In the data rows, 128 means zero.
Here are some points, one per row:
tensor([110., 112., 144., 159., 132., 149., 181., 151., 143., 109.,  83., 133., 166., 124., 150., 117.,  93., 142., 124., 156., 105., 134., 146., 132., 102.,  86., 109., 120., 108.,  84.,  87., 143., 132., 113., 170., 139., 143.,  85.])
tensor([111., 140., 130., 120., 169., 115., 105., 118., 103., 128., 125., 138., 149., 134., 121., 128., 136., 181.,  93.,  92., 131., 147., 212., 128., 115., 112., 117., 123., 135., 133., 162., 167., 142., 135., 151., 121., 106., 162.])
tensor([150., 142., 159., 115., 187., 135., 135., 140., 121., 140., 141., 149., 108.,  68., 107., 129.,  92., 127., 181., 136., 174., 110., 115., 140., 123., 156., 143., 103., 109., 141., 124., 139., 122., 104., 160., 111., 115., 135.])
tensor([134., 123., 147., 142., 114., 143., 124., 135., 124.,  94., 140., 134., 145., 148., 143., 140., 144., 107., 107.,  96., 165., 101., 164., 160.,  69., 139., 126., 177., 143., 113.,  84., 123., 103., 150., 135., 114., 109.,  91.])
tensor([114., 143., 111., 100., 102., 107., 185., 116., 131., 126.,  99., 133.,  86., 124., 104.,  95., 124., 164., 130., 145., 142., 135., 123., 133., 144., 138., 160., 157., 186.,  84., 115., 118., 119., 142., 162.,  89., 120., 106.])
tensor([114., 168., 100., 143., 111., 162., 105., 128., 164., 161., 124., 120.,  71.,  84., 152., 133., 124., 134., 119., 112., 114., 115., 138., 112.,  83., 160., 120., 114., 124., 119., 134., 115., 109., 130., 110., 175., 134., 160.])
tensor([131., 164., 179., 162., 123., 131., 131.,  89., 153., 147., 120., 112., 150., 141., 114., 141., 131., 161., 155., 170., 113., 126., 143., 131., 132., 111.,  73., 123., 167., 154., 114.,  95., 132., 117., 132., 113., 115., 158.])
tensor([133., 155., 102., 114., 177., 126., 102., 158., 132., 167.,  95., 107.,  91., 171., 176., 133., 132.,  88., 122., 119., 162., 171., 150., 140., 145., 116.,  96., 103., 110., 114., 110., 110., 114., 121., 135., 104., 125.,  95.])
tensor([107., 134.,  96., 118.,  92., 133., 179., 115., 100., 121., 163., 138., 127., 120., 135., 192., 136., 108., 111.,  76., 114., 115., 142., 116., 158., 109., 115.,  95., 114., 121., 124., 142.,  93.,  89., 101., 114.,  99., 129.])
tensor([170., 130., 112.,  76., 102., 157., 163., 136., 133., 129., 130., 150., 118., 137., 145., 100.,  98.,  77., 130., 141., 128., 140., 113., 156., 118., 116.,  88., 125., 132., 113., 143., 117.,  77., 145.,  79., 113., 124., 184.])
tensor([123., 149.,  85., 149., 135., 114., 138.,  96., 137., 131., 126., 148., 144.,  85., 131., 146., 172., 106., 152., 174., 144., 119., 107., 113., 112., 103., 161., 129.,  87., 115., 164., 100., 115., 110., 128., 121., 117., 100.])
tensor([109., 112., 125., 127., 167., 145., 127.,  93., 104., 127., 140., 123., 134., 133., 140., 117., 132.,  77., 144., 130.,  94., 104., 162., 145., 172., 151., 143., 149., 144.,  93., 144., 134., 150., 119., 180., 194., 165., 159.])
tensor([169., 141.,  80., 118.,  97., 109., 132., 149., 103., 123., 122., 106., 137.,  97., 147., 114., 116., 128., 124., 125.,  94., 128., 140., 125., 125., 110., 127., 139., 146., 194., 143., 118., 139., 132., 176., 151., 111.,  80.])
tensor([109., 102., 121., 188., 135., 161., 128.,  90., 114., 125., 146., 119., 121., 123., 163.,  91., 140., 129., 125., 123., 143., 115., 112., 107., 165., 136., 137., 128., 104., 155., 129., 162., 105., 195., 157.,  77., 137., 144.])
tensor([139., 129., 116., 115., 125., 114., 129., 144., 149., 192., 172., 143., 102., 130.,  81., 137., 108., 154., 140., 140., 112., 102., 155., 135., 132.,  91., 133., 168.,  83., 115.,  99., 116., 154., 175.,  97., 117., 138., 125.])
tensor([129.,  77., 130., 151., 113., 137., 108., 131., 114., 128., 124.,  69.,  93.,  93., 105., 146., 129., 121.,  97., 137., 130., 121., 169., 152., 155., 152., 130.,  62., 119., 121., 148., 105., 115., 150., 133., 104., 153., 110.])
tensor([145., 164., 160., 101., 144., 128., 117., 150., 169.,  77., 104., 118., 118., 124., 127., 108., 151., 143., 124., 142.,  99.,  99., 159., 125., 137.,  86., 178., 116., 142., 151., 122., 153.,  98.,  88.,  70., 120., 127., 143.])
tensor([ 81., 137., 207., 125., 107., 151., 131., 141., 123., 148., 144., 112., 112., 119., 110.,  98., 141.,  89., 137., 101., 100., 150., 124., 156., 151., 133., 129., 171.,  89., 123., 104., 118., 146., 106., 129., 134.,  84., 110.])
tensor([ 93., 115., 105.,  52., 101., 113.,  42., 117., 130., 102., 110., 139., 174.,  93., 102., 113., 138., 142., 160., 125., 131., 118., 100., 116., 138., 117.,  94., 142., 159., 124., 111., 130., 121., 163., 120., 144., 132., 119.])
tensor([122., 135., 114., 162.,  99., 134., 131., 169., 131., 154., 131., 179., 181., 155.,  95., 103., 166., 130., 169., 146., 121., 120., 146., 123., 128., 159., 119., 103., 126., 141., 115., 124., 112., 110., 122.,  99., 144., 134.])
tensor([158., 140., 107., 152., 136., 150.,  66., 113.,  95., 150., 153., 141., 142., 127., 139., 130.,  96., 172., 119., 105., 115., 136.,  75., 130., 124., 122., 155., 144., 125., 114., 116., 106.,  93.,  63., 136., 109., 151., 132.])
tensor([113., 125., 123., 134.,  84., 139., 130., 124., 105., 141., 115., 117., 127., 156., 116.,  88.,  85., 134., 143., 133., 211., 133., 135., 102., 128., 116., 157., 127., 123., 149., 133., 118., 136., 115.,  97., 203., 144., 131.])
tensor([127., 128.,  92., 168., 137., 129., 152., 188., 150., 105., 132., 136., 117., 114., 107., 130., 130., 107., 119., 118., 144., 164., 108., 144., 123.,  96., 140., 172., 181., 146., 141., 113., 148., 154., 156., 127., 143., 170.])
tensor([159., 123., 172.,  95., 134., 139., 150., 139., 121., 183., 128., 103., 137., 128., 161., 162., 171., 157., 134., 107., 148.,  95.,  94., 113., 125., 123., 102., 159., 148., 130., 176., 146., 137.,  98., 105., 130., 155., 118.])
tensor([119., 111., 151., 109., 154., 166., 113., 118., 121.,  98., 185., 171., 109., 138., 163., 146., 119., 137., 139., 157., 119., 156., 134., 119., 143., 141., 127.,  93., 146., 126., 150., 119., 172., 138.,  89., 116., 124.,  53.])
tensor([142., 123.,  63., 147., 131., 130., 107.,  88., 157., 135., 108., 108., 137., 145., 124., 142., 125.,  98., 120., 102., 134., 113., 114., 153., 140., 153., 130., 118., 130., 144., 147., 182., 188., 107.,  99., 116., 113., 100.])
tensor([119.,  82., 146., 128.,  85.,  95.,  98., 137., 150., 109., 117., 158.,  54., 133., 115., 111., 141., 135., 142.,  95., 116., 121., 131., 114., 114., 100., 100., 120., 129., 130., 131., 132., 176.,  77., 165., 100., 152., 162.])
tensor([139.,  94.,  79., 113., 181., 137., 146., 144., 139., 122., 178.,  99., 109., 153., 116., 129., 143., 146., 138., 169., 136., 123., 107., 104., 107., 144., 128., 121., 134., 121.,  85., 125., 122., 111., 129., 162.,  89., 155.])
tensor([114., 108., 117.,  95., 142., 117., 146., 124., 144., 121., 134., 116., 155., 107., 116., 118.,  97., 101.,  72., 178., 168., 138., 139.,  98., 139., 167., 113., 172., 113., 144., 140., 122., 127.,  93., 129.,  97., 157., 149.])
tensor([121., 159., 136., 105.,  77., 133., 110., 145., 135.,  71., 131.,  72., 163., 181., 133., 157., 116., 145., 147., 116., 129., 134., 119., 149., 116., 135., 150., 125.,  99., 120., 153., 129., 155., 170., 174.,  95., 131., 148.])
tensor([130., 121., 170., 165., 139., 104.,  96., 121., 133., 144., 130., 142., 112., 170.,  99., 141., 118., 102., 115., 153., 118.,  96.,  77., 101., 124., 125., 122., 130., 147., 137., 172., 138.,  64., 126., 144., 144.,  93.,  93.])
tensor([111., 113., 125., 179., 162.,  94., 135., 123.,  91.,  65.,  73., 134., 122., 135., 135., 146., 117., 152., 156., 121., 106., 122., 130., 154., 148., 142., 104., 165., 108., 131., 130., 133., 140., 149.,  65., 132., 127., 152.])
tensor([135., 141., 155., 157., 106., 113.,  94., 152., 119., 150., 141., 147., 177., 106., 142., 117., 140., 130.,  83., 147., 120., 116., 114., 151., 144., 120., 132.,  86., 126.,  81., 112., 145., 178., 152., 106., 150.,  87., 154.])
tensor([171., 116., 139., 100.,  70., 100., 116., 107., 116., 137., 111., 137., 104., 129., 157., 170., 136., 109., 128., 175., 123., 170., 134., 103., 116., 145., 173., 149., 127., 153., 116., 160., 122., 135., 152., 150., 143., 145.])
tensor([ 98., 129., 133., 135., 142.,  67., 142., 110.,  98., 152., 156., 101., 140., 109., 109.,  96., 130., 116., 143., 125.,  99., 144., 121., 132.,  72., 119., 148., 117., 169., 139., 126., 145., 136., 140.,  75.,  97., 165., 127.])
tensor([166., 134., 141., 146., 131., 101., 149., 131., 179., 112., 165., 127., 133., 103., 118., 112., 140., 154., 132.,  86., 133., 173., 123., 125., 155., 149.,  97., 120., 106., 125., 138., 126.,  80., 127., 125., 188., 148., 104.])
tensor([137., 106., 156., 126., 148., 126., 137., 133., 145., 146.,  85., 133., 169., 154., 160., 127., 108., 123., 130.,  80., 103., 129., 136.,  84., 115., 141., 168., 136., 131., 112., 111.,  71., 142., 149., 118., 110.,  91., 137.])
tensor([160., 171., 141., 115., 152., 149., 151., 114.,  86.,  76., 122., 135., 130., 155., 114., 139., 142., 105.,  90., 125., 137., 119.,  93.,  80., 113., 135., 102., 106., 111., 124., 105., 111., 165., 146., 135., 146., 143., 109.])
tensor([ 83.,  97., 124.,  84., 150., 138., 161., 116., 129., 147.,  89., 146., 121., 144., 120., 151., 137., 159.,  97., 112., 117., 139.,  90., 191., 140., 137., 145.,  84., 111., 159., 134., 139., 113., 147., 146., 166., 140., 123.])
There is one direction along which these points spread out most. Where along it does each point below lie, from 0 to 99? 50 is the average, and the first point above lies past it. One standard deviation of the points above along it is 16.
tensor([127., 128.,  92., 168., 137., 129., 152., 188., 150., 105., 132., 136., 117., 114., 107., 130., 130., 107., 119., 118., 144., 164., 108., 144., 123.,  96., 140., 172., 181., 146., 141., 113., 148., 154., 156., 127., 143., 170.]) 60
tensor([119., 111., 151., 109., 154., 166., 113., 118., 121.,  98., 185., 171., 109., 138., 163., 146., 119., 137., 139., 157., 119., 156., 134., 119., 143., 141., 127.,  93., 146., 126., 150., 119., 172., 138.,  89., 116., 124.,  53.]) 45
tensor([171., 116., 139., 100.,  70., 100., 116., 107., 116., 137., 111., 137., 104., 129., 157., 170., 136., 109., 128., 175., 123., 170., 134., 103., 116., 145., 173., 149., 127., 153., 116., 160., 122., 135., 152., 150., 143., 145.]) 41
tensor([110., 112., 144., 159., 132., 149., 181., 151., 143., 109.,  83., 133., 166., 124., 150., 117.,  93., 142., 124., 156., 105., 134., 146., 132., 102.,  86., 109., 120., 108.,  84.,  87., 143., 132., 113., 170., 139., 143.,  85.]) 72
tensor([142., 123.,  63., 147., 131., 130., 107.,  88., 157., 135., 108., 108., 137., 145., 124., 142., 125.,  98., 120., 102., 134., 113., 114., 153., 140., 153., 130., 118., 130., 144., 147., 182., 188., 107.,  99., 116., 113., 100.]) 49
tensor([145., 164., 160., 101., 144., 128., 117., 150., 169.,  77., 104., 118., 118., 124., 127., 108., 151., 143., 124., 142.,  99.,  99., 159., 125., 137.,  86., 178., 116., 142., 151., 122., 153.,  98.,  88.,  70., 120., 127., 143.]) 51
tensor([121., 159., 136., 105.,  77., 133., 110., 145., 135.,  71., 131.,  72., 163., 181., 133., 157., 116., 145., 147., 116., 129., 134., 119., 149., 116., 135., 150., 125.,  99., 120., 153., 129., 155., 170., 174.,  95., 131., 148.]) 87
tensor([135., 141., 155., 157., 106., 113.,  94., 152., 119., 150., 141., 147., 177., 106., 142., 117., 140., 130.,  83., 147., 120., 116., 114., 151., 144., 120., 132.,  86., 126.,  81., 112., 145., 178., 152., 106., 150.,  87., 154.]) 67
tensor([109., 112., 125., 127., 167., 145., 127.,  93., 104., 127., 140., 123., 134., 133., 140., 117., 132.,  77., 144., 130.,  94., 104., 162., 145., 172., 151., 143., 149., 144.,  93., 144., 134., 150., 119., 180., 194., 165., 159.]) 56
tensor([137., 106., 156., 126., 148., 126., 137., 133., 145., 146.,  85., 133., 169., 154., 160., 127., 108., 123., 130.,  80., 103., 129., 136.,  84., 115., 141., 168., 136., 131., 112., 111.,  71., 142., 149., 118., 110.,  91., 137.]) 70
tensor([114., 168., 100., 143., 111., 162., 105., 128., 164., 161., 124., 120.,  71.,  84., 152., 133., 124., 134., 119., 112., 114., 115., 138., 112.,  83., 160., 120., 114., 124., 119., 134., 115., 109., 130., 110., 175., 134., 160.]) 27
tensor([150., 142., 159., 115., 187., 135., 135., 140., 121., 140., 141., 149., 108.,  68., 107., 129.,  92., 127., 181., 136., 174., 110., 115., 140., 123., 156., 143., 103., 109., 141., 124., 139., 122., 104., 160., 111., 115., 135.]) 26
tensor([160., 171., 141., 115., 152., 149., 151., 114.,  86.,  76., 122., 135., 130., 155., 114., 139., 142., 105.,  90., 125., 137., 119.,  93.,  80., 113., 135., 102., 106., 111., 124., 105., 111., 165., 146., 135., 146., 143., 109.]) 51
tensor([159., 123., 172.,  95., 134., 139., 150., 139., 121., 183., 128., 103., 137., 128., 161., 162., 171., 157., 134., 107., 148.,  95.,  94., 113., 125., 123., 102., 159., 148., 130., 176., 146., 137.,  98., 105., 130., 155., 118.]) 32
tensor([ 98., 129., 133., 135., 142.,  67., 142., 110.,  98., 152., 156., 101., 140., 109., 109.,  96., 130., 116., 143., 125.,  99., 144., 121., 132.,  72., 119., 148., 117., 169., 139., 126., 145., 136., 140.,  75.,  97., 165., 127.]) 54
